(in the rows, 100 means zero)
Each path is a new rotation, seen through one point. The rows after it are directions, each followed by how far the rotation turns it, in deg/step (0 if it stays put).
Each turn is a multiple of 5 degrees from 10 to 175, or 0.
Each row of a path follows its step; steps can be skipped.
Path 1:
step 0: 96	103	97	108	116	98	105	73	98	107	99	95	100	111	93	88	95	118	132	94	98	91	112	110	83	101	143	101	118	86	101	108	111	110	93	100	91	107	114	69	84	82	104	104	123	77	99	77	130	111	93	98	87	108	102	95	76	110	85	78	112	114	86	101
step 1: 106	91	121	108	94	136	77	83	75	104	86	89	84	105	118	105	109	131	123	102	103	102	94	87	118	80	97	92	109	108	92	93	102	97	102	81	85	103	94	92	114	117	92	104	97	70	111	80	104	86	91	103	90	102	91	87	100	108	104	65	122	100	82	92
step 2: 122	92	108	113	133	111	95	103	98	97	73	123	113	86	84	103	116	104	88	101	113	91	98	98	131	74	109	89	99	111	118	91	98	91	99	106	79	83	92	115	119	94	108	81	98	98	129	85	94	116	115	109	80	79	105	91	93	105	104	75	90	96	109	76
step 4: 78	94	113	82	97	101	87	85	99	129	120	120	109	115	99	109	79	122	104	94	99	125	134	111	100	85	80	110	68	108	101	81	112	118	118	118	100	97	105	81	86	108	97	111	106	100	89	102	98	115	103	99	80	93	89	87	85	98	81	75	89	105	101	107
step 5: 91	131	106	110	115	100	104	76	90	115	107	97	112	100	104	90	129	125	74	110	110	91	99	80	74	87	83	107	100	110	82	99	95	108	115	96	95	96	100	88	110	97	95	125	101	107	96	120	88	119	121	103	110	106	83	98	100	120	96	53	99	95	99	92
step 6: 115	103	100	101	115	104	100	61	118	108	120	99	83	97	104	91	134	90	88	119	103	82	90	79	105	95	74	95	91	103	108	96	128	84	92	126	116	121	83	94	104	112	105	105	93	101	129	101	104	90	113	109	107	87	82	107	83	98	90	100	102	115	106	74
step 7: 97	70	109	111	82	84	101	82	81	94	101	107	89	116	110	94	101	104	95	116	114	97	102	111	106	121	88	107	94	100	121	93	104	86	90	110	109	72	100	93	113	143	115	89	124	136	115	105	116	121	102	100	108	85	88	124	82	95	106	104	91	118	99	92
step 8: 83	92	103	101	121	91	99	88	89	75	107	91	105	105	96	114	109	108	134	113	117	94	124	101	90	106	104	96	86	89	88	116	109	96	92	115	99	95	109	92	75	101	118	117	141	128	110	97	112	119	117	100	93	125	129	105	114	108	96	87	95	115	103	113
step 9: 83	89	103	91	94	110	122	80	81	99	101	86	100	99	96	127	118	113	116	101	130	93	77	81	91	96	95	95	86	92	110	99	102	102	71	103	83	88	99	79	87	103	102	125	100	94	102	81	96	73	88	106	95	138	87	79	84	103	95	81	112	90	85	102
step 10: 121	82	101	116	107	115	112	102	82	87	109	110	81	86	104	132	112	102	86	95	98	113	92	94	110	101	98	102	94	71	120	107	101	88	114	95	102	84	103	106	105	90	103	85	101	97	147	99	78	89	119	110	104	98	89	89	79	98	103	62	122	93	85	106
step 11: 117	88	109	111	101	95	124	86	96	104	62	92	98	101	94	98	116	94	78	95	81	112	103	84	117	103	117	95	79	101	114	101	99	89	100	95	99	92	117	104	102	84	139	102	131	95	122	107	113	92	121	103	78	84	91	104	97	110	90	117	101	103	117	127
Directions:
100	107	102	102	106	100	104	97	105	94	107	94	101	98	103	102	97	106	103	96	105	106	93	103	97	101	100	101	102	104	104	97	98	98	104	101	100	99	107	98	105	101	104	106	99	96	102	102	98	97	94	99	99	97	101	98	106	95	98	96	105	99	102	96 => 85
104	100	99	101	96	97	103	109	106	100	101	97	100	99	102	100	104	91	101	104	99	105	102	101	96	93	100	103	103	111	106	96	103	94	99	98	98	97	99	98	99	98	106	95	95	104	106	98	104	97	106	103	102	99	96	100	100	101	101	98	102	101	95	99 => 90
96	102	94	95	103	94	101	103	102	104	102	93	98	103	101	102	99	100	99	95	101	95	93	97	100	106	98	91	102	102	101	105	101	99	95	101	99	104	99	97	95	100	101	101	101	93	102	94	107	98	104	96	103	93	99	97	101	106	99	99	92	97	101	101 => 125
101	105	103	99	105	102	105	95	106	98	96	96	106	98	100	95	102	100	103	104	101	93	105	98	98	100	104	101	98	100	102	100	102	102	95	94	107	107	98	93	94	97	106	99	99	93	103	103	99	97	102	101	96	107	97	101	101	102	102	108	103	102	103	100 => 130
103	100	101	103	99	98	99	101	100	106	99	94	102	98	96	100	98	109	103	105	105	104	102	100	94	104	99	93	101	102	93	99	90	96	103	107	97	105	96	95	101	96	96	97	97	101	104	97	94	98	102	101	100	104	100	101	94	99	96	102	102	98	97	102 => 85
